0: [  67  -76  -30  -47   47  -93  -55  -21  -52   10  -91   40  -57  -34
   51  -37   17  -13   -9  -73  -33   15   -3   -8  -21   14   90  -27
   39   52  -69   52  -32   46   26   67   69   77  -11   56   19   -3
   -1   29   45 -113  -34   12   -6   -8   -4   21   -5   38   52  -17
  -34   20   63  -55]
1: [-19  -8   2 -52  10   7 -28 -56 -39 -50 -25   2 -37  11   5  22  24  15
  57 -21  13  22   9  18  -4  -9  30 -40  25 -11   6  17 -57  18  68   1
  -3 -41 -56   7  32  35 -29  77  13 -20   6  -4  -7  37  28  15  -7  55
  29  32  -8  27  -9 -49]
2: [ 14  13   8  20 -59  49   7  38 -46  54 -61 -11  52  -8  49  32  -7 -17
 -20  48 -64  15  -5 -15   0   2 -41  40 -39  -4 -26 -24  50 -31   5 -27
   9  36  40 -18 -15  10  60  30  29  17  14 -11  63  -6 -55  -9  31 -21
 -40  11  23  -8  -1  67]
3: [  5 -26  14 -26 -13  10 -20 -15 -60 -42 -61   6 -21 -13  57  65  26 -17
  63  12 -38  37  -7  22  55 -28  21 -32 -26 -19 -46  16   7 -11  66 -47
 -25   3 -22  13  20  41   4 124  16  -2   5  -8  41  35  10   7  14  53
   3  74 -32  32 -56   0]
4: [  8  -3  -1  16  -3   2   1  23 -10  19 -12   7  18  -4   5   8  13  12
 -27  -1 -33  -1 -18  10 -12  10 -26  13 -16   0 -15  -3  23  -2 -15  -3
  11  25  31   1  -9 -15  14 -11  16  -8  -2   7   8  -6 -17 -22  14  -8
 -13  -2   8   3   1  11]
5: [   8  -12   16   26    6  -30   19   14   34   64   23   -3   33   20
  -24  -62  -34   35  -79   -4   26  -45   14    0  -43   20  -15   36
    8   16   26  -11    5   21  -55   57   39   25   47   -3    1  -38
   29 -113    9  -18  -26    2  -16  -18  -30  -16   -3  -43  -30  -92
   40  -37   86   -2]
6: [ 22  15 -11   8 -25   9  12   8 -18  15   2  -1  14   2  10   4  -7  -9
   4   5 -15  11 -18  -6  21  -7 -18  18  -7 -14   1   0  19  -5   4   2
 -13   1   5 -26  -7   4  22  29 -10  13  16 -16  11  -1 -20  -7   9  -5
 -14  13 -15  14 -18  16]
7: [-54  74  19  36 -36  80  35  29  -8 -13  48 -42  38  16 -18  58  -8  -7
  50  53  13   1 -33  21  19 -27 -58  -7 -50 -51  30 -40  20 -82  44 -73
 -74 -31   1 -39 -16  27   2  44 -38 106  42 -41  38  16  16 -43  33  10
 -58  72  31   4 -69  55]
8: [-22  -7  22 -42  -5  16 -30 -27 -36 -37 -34   3 -23   4  27  33  30  -3
  57   7 -10  21  -9   9  34 -29  28 -25   7  -2 -26   9 -33 -12  45 -14
 -19 -15 -32  17  19  36 -15  70  18  -5   4  -3   6  21  24  19 -13  43
  22  40 -32  28 -43  -4]
9: [-20  -6  -9 -30  21  -8  -7 -18   4 -32   6 -10 -36  -6 -27  -3 -17  -4
  29 -10  35  13  -1   1  -6  -4  30 -28  22  -1  32 -12 -42  11  21 -11
  12 -18 -37   1  10  37 -45  -8  -5  -9  -2  31 -27   1  29  25   0  23
  33 -15 -27  -7  -4 -41]
10: [ 41 -61 -19 -18  29 -75 -34 -12 -11  27 -41  41 -30 -11  28 -57 -15  11
 -39 -53 -17  -7  21   3 -22  10  57  -3  40  46 -26  30 -22  49 -10  75
  69  41   5  35   8 -18   1 -25  32 -83 -24  24 -13  -2  -3  29 -13  29
  40 -54  -2   8  64 -42]
11: [ 24  -6 -17   6 -49  44 -34  26 -70   6 -95   8  42 -12  78  33   3 -34
  -7  17 -87  39 -34 -19  25  -9 -31  32 -46   9 -43   7  52 -28  34 -14
 -16  34  30  10 -31  23  34  87  10  -7   7 -15  71   0 -42   9  52  21
 -17  46   6  23 -14  43]
12: [ 11 -10  21  30  10 -16 -10  -9  19  59 -10  11  15  29   9 -38  -7  37
 -77 -27 -27 -23  35 -18 -32  12  -4  41  37  25 -18   5  11  10 -42  66
  44   5  38   6  17 -32  43 -72  25 -47 -21   1 -20 -16  -9  -2 -16 -15
   6 -65  36 -24  51   5]
13: [ 36 -38 -20 -15  -4 -38 -43   6 -32  23 -53   4  21   5  38 -11  13  20
 -35 -35 -59   3  32  -1   2   9  23  20  17  42 -65  46  25  29  -1  39
  28  25  32  31  16 -15  30  18  40 -53 -15  11  24  -4 -35 -11  -1  11
   8  -7  13   8  24  10]
14: [ 37 -18 -35  -1  -3 -27 -10 -13  26  21   4   2  -3  -5  -2 -31 -25   0
 -64 -24   9  -6  26 -25 -21  25  36  19  27  28   3  -7 -29  31 -48  27
  55   6   6   4  -6 -37   0 -69   2 -12 -18  20 -10  -3 -15   8 -14 -12
   8 -70   4 -31  48 -40]
15: [ 18 -26  14 -24  -2  -3 -13 -18 -15   1 -52   0   3  -3  21  22  13  -5
 -12  14 -16   5  42 -14  17  17  23   1  16   0 -33   7  -6  20   9   0
   8   5  -8  33  26   5   3   0  44 -30 -12  15  -5  -4   5   9 -20 -10
  33  13   1  -9  -5 -16]
16: [  7 -13  -4   4   0 -10   0 -22  -2 -14 -12  12  21   3  -9   0  25   1
   7  10 -14 -14  -6  -9 -18  -6  -6   7 -30  -3   3 -10 -11   5   7   2
  -3 -10  11  22   9 -14  18 -11   1  -8  -2  -4  19   5 -30  -5   6  -2
 -27  -4   2  28   6  40]
17: [  43  -95  -32  -68   43  -66  -67  -38  -75  -47  -91   37  -73  -44
   58   -4   25  -32   48  -60  -30   50  -24   -3   15   -7   95  -36
   42   43  -56   65  -41   53   79   28   48   34  -53   26   25   36
  -22  102   36 -104   -6   11   17   10   -5   43    8   85   72   21
  -76   42   16  -62]
18: [-52  49  32 -10  24  17  63 -19  72 -22  97 -16 -26   6 -72   0  14   0
  32  -1  90 -26   5  -6   6   4  -7 -31   3 -40  54 -35 -32  -4 -16 -33
 -35 -59 -36 -12   9  -6 -36 -58 -50  52   3   2 -65 -11  55  -4 -43 -32
  10  -1   0 -26 -36 -28]
19: [-66  45   4  -9  20  23  60 -32  90 -31 104 -26 -14  20 -66   7   3  17
  21  -2  77 -33  21 -15   4   3 -11 -13   8 -18  61 -37 -32 -15 -10 -29
 -47 -82 -21 -17   8  -9 -37 -63 -31  68  12   5 -45   7  65 -12 -32 -28
  18  -5  16 -32 -40 -27]
20: [-62  65  41  34 -23  75  66  12  31  -5  72 -23  21  19 -38  49 -12   3
  44  60  51 -10   7  23  24 -15 -54 -16 -40 -54  43 -43  13 -50   2 -87
 -77 -38  -4 -22   7  12  -5  15 -34  98  29 -16  -9   8  36 -16   0 -33
 -39  48  22   5 -55  42]
21: [-10  45   1  54 -50  52  48  52   3  32  23 -15  72  13  -8   8 -19   0
 -36  55 -22  -6   8  -2  -1  -4 -88  33 -44 -13   8 -23  51 -31 -38 -32
 -23  -9  55 -15 -37 -17  37 -14 -26  53  15   3  26 -12 -34 -26  25 -46
 -51   8  52 -20 -14  64]
22: [  3  14  22  19 -42  46   8  25 -30  31 -13  -8  27   5  26  45 -10  -4
  12  44 -37   1   1   9  24 -21 -55  17 -29  -6 -13  -4  34 -34   0 -43
 -35   8  21  -7   5  14  40  53   9  42  14   3  22  19 -20 -11  22   4
 -26  34  44   9 -31  56]
23: [ 32 -20  -2  -4 -26 -14 -18   3 -17  43 -20   6  26   7  11 -27 -11  29
 -44  -8 -22 -13  24 -10 -23  31   5  29  20  18 -20  17   9  21 -34  54
  43  32  37  11  -6 -40  43 -39  32 -38 -19  10 -10  -7 -38 -16  -1 -24
 -12 -38  23  -7  51   8]
24: [-45   4  10 -32  38 -19  10 -43  56 -54  55 -17 -47  15 -66 -14   2  31
  37 -21  86  -8  30   5   6   9  39 -41  37   2  41 -20 -52  38  -2  -6
  -6 -68 -44   4  33  -2 -65 -45 -27   1  -6  19 -79   1  72   7 -40  -4
  33 -12 -17 -13 -17 -71]
25: [  22   -9    1   -2   26  -56    7    0   46   26   35    7  -14    2
  -22  -58  -19   26  -51  -33   28  -30   33   -4  -42   21   22    1
   36   30   10    6  -19   30  -47   58   35   15   12    5   10  -41
  -16 -115    3  -31  -22    0  -34  -15    3  -11  -28  -29    0  -73
   15  -36   55  -29]
26: [ 18   1   2  19  -3  -9  11  14   1  26 -23   9  18   4  -4  -2  -3  -1
 -48   0 -19  -5  -7   2 -19  14 -22  23   0  -2  -2   2  12  14 -33  11
  11  19  30  -5   0 -22  26 -34   9  -1 -24   4  -2 -22 -29 -19   0  -8
 -15 -30  24  -6  33  12]
27: [ 46 -41 -12  -2 -23   2 -32  27 -72  50 -84  19  31 -11  61   3   0  -2
 -39   6 -67  11   7   5  16   7  -2  37  -5  31 -47  20  19  17  -9   9
  48  59  37  31  10   3  47  51  51 -43 -14  14  28  10 -51   7  21  17
   7  -1   4   5  37  15]
28: [ 44 -23 -23  31   0 -22  -9  -3  22  61  -2   9  25   6  19 -11 -18  30
 -89 -10 -39 -26  22 -18 -23  33  -3  54  15  22 -25   7  19   4 -61  51
  46  31  57   6 -14 -50  44 -88  30 -14 -27  12  12   1 -45 -25   6 -27
  -5 -62  28 -21  52  16]

[ 43 -46 -26 -28 -16 -30 -51   1 -77   4 -82  25  -2 -19  53  12  20 -17
  18 -14 -60  39  -8   3  10 -10  17  -4   3  12 -47  36   2   1  41   2
  33  38 -11  14   3  24  17  82  53 -47   3   8  27   7 -28  16  14  38
  19  28 -24  28   6  -1] 27 13 15 3 8
[-50  89  -1  46 -26  74  59  40  52  -2  87 -29  36  29 -44  27 -22  -9
   8  50  37 -11  -6   5   8 -15 -73   2 -33 -50  61 -59  24 -53 -23 -66
 -77 -45  15 -30 -38  12 -12  -8 -69 107  23 -18 -11  11  15 -18  24 -44
 -57  32  32 -12 -68  47] 20 7 21 19 18
[-48   0 -11   1  38  23   1 -19  -6 -68  27   0 -43 -16  -3  28  14  -9
  73   0  25  18 -25  37  14 -32  20 -40 -12 -26   0   5 -11  -5  49 -43
 -44 -31 -51 -14   3  17 -34  70 -34  23  24 -15  21  18  37  18   2  43
  12  40 -59  30 -50   1] 8 1 9 3 6
[-42  41   4  -4   9  16  17   8  -5 -55  62 -16 -33 -17 -37   9  -4 -32
  84  13  65  23 -34  21   2 -31   2 -32 -22 -35  63 -11 -25 -18  47 -55
 -43 -34 -54 -24 -21  37 -48  48 -64  56  29 -23  -2  -5  34  14   7  35
  -4  43 -46   8 -53 -13] 9 18 20 8 7
[  22  -36  -21   -3   43  -59  -13  -17   28   21   25   19  -22    9
  -22  -76    6   31  -42  -55   25  -22   35  -13  -40   29   45    6
   51   39   11   18  -26   59  -39   76   45   16    5   19   11  -45
  -11 -102    6  -67  -29   21  -44  -16   -1   12  -24   -6   31  -87
    4  -21   73  -37] 25 14 10 12 5
[  80  -83  -29  -29   -3  -59  -65    1  -71   21 -120   39    0  -14
   78  -19   16   -3  -34  -34  -78   17    6  -13  -10   16   57   11
   35   52  -66   51  -10   44   29   57   81   60    4   38   10    2
   26   38   62 -113  -26   24   23   -2  -46   26   13   38   29  -13
  -22    9   54  -28] 0 13 27 10 17
[-49  37  -6   6  -3  52  14  -8 -14 -64  13 -20 -12  -9   2  63  19 -25
  88  34  24  15 -57  12  41 -36 -33 -35 -34 -52  27 -14   6 -42  72 -74
 -60 -31 -49 -22 -18  36 -38  95 -35  61  30 -24  32  16  28   6  18  34
 -17  91 -36  18 -82  13] 7 8 3 20 6
[-18  -1  -1  -3  -8  27   1   2 -58 -36 -34   2 -15 -28  43  54  14 -34
  71  24 -14  28 -64  16  27 -49   0 -16 -30 -16  -9  18  14 -47  79 -57
 -36  12 -32  -7 -15  48   4 127  -3  14  20 -35  59   4 -11  17  40  59
 -15  69 -43  33 -60  30] 3 8 11 22 6
[ 27 -18 -22   4 -31 -12 -38  20 -61  19 -89  22  12 -23  55   7 -10 -26
 -20   1 -63  20 -32  -3   1   3  -1  12 -10   5 -29  11  20  -7   6  12
  41  54  13   4 -26   5  16  49  29 -47  -4  -4  59   2 -50  -5  26  22
 -22   9 -27   4  19  19] 27 11 13 4 6
[-62  36  27  10   4  46  29 -18  23 -46  32  -7 -29  -4 -11  38   5  -5
  54  31  33 -10   0  31  43 -37  -4 -16  -9 -45  35 -29  -8 -28  17 -46
 -63 -50 -39 -16   3  30 -41  41 -35  59  42   8 -18  23  46  16  -8  19
   7  34 -15  -6 -75  -3] 20 18 8 19 9
[-17   4  15 -12 -11  12   2  -9   6 -15  -5  13  -7   5   0   4  10  -1
   2  10 -12  -1 -15   6  16   6 -23   8  -2  -3  -6  23  13  -4  -3  -3
 -30  -7   9 -10  15  -2   7  31  -8  14  -8 -11   5  -2  -1 -12   2  -2
  -7  22  -6  12  -6  17] 6 16 4 26 15
[  61  -63  -29   -9   50  -99  -39  -23    1    9  -45   22  -31  -23
    9  -70   10   16  -52  -76  -19    6   18  -14  -46   29   59    2
   24   41  -26   20  -29   64  -38   85   97   39   11   16  -11  -29
  -19  -80   32 -106  -28   18  -17  -28  -12   25   -5    2   46  -84
  -28    0   90  -56] 10 0 14 25 12
[-38  45  15   0 -28  59   8  10   1 -27  12 -19  18   6 -10  13 -11 -11
  18  14   9  21 -11   6  -1  -8 -27  -3  -8 -18  33 -26   5 -20  23 -42
 -25 -37 -10 -18  -1  17  -6  25 -16  53  19   2   6   1  15   1  10  -2
 -20  36   4  -2 -39   6] 6 22 20 16 7
[  2  -2 -19  -4  -1  15  -7   2 -50 -12 -31   2  -3 -12  42  17   4 -29
  16   9 -35  11 -35   1  17 -19  -6  -1 -18   4 -16   7   2 -16  28 -18
  -5  22 -14  -3  -7  26  16  57   2 -19  12 -15  41  -5 -14   6  23  30
  -4  22 -20  16 -22   5] 6 8 16 4 3
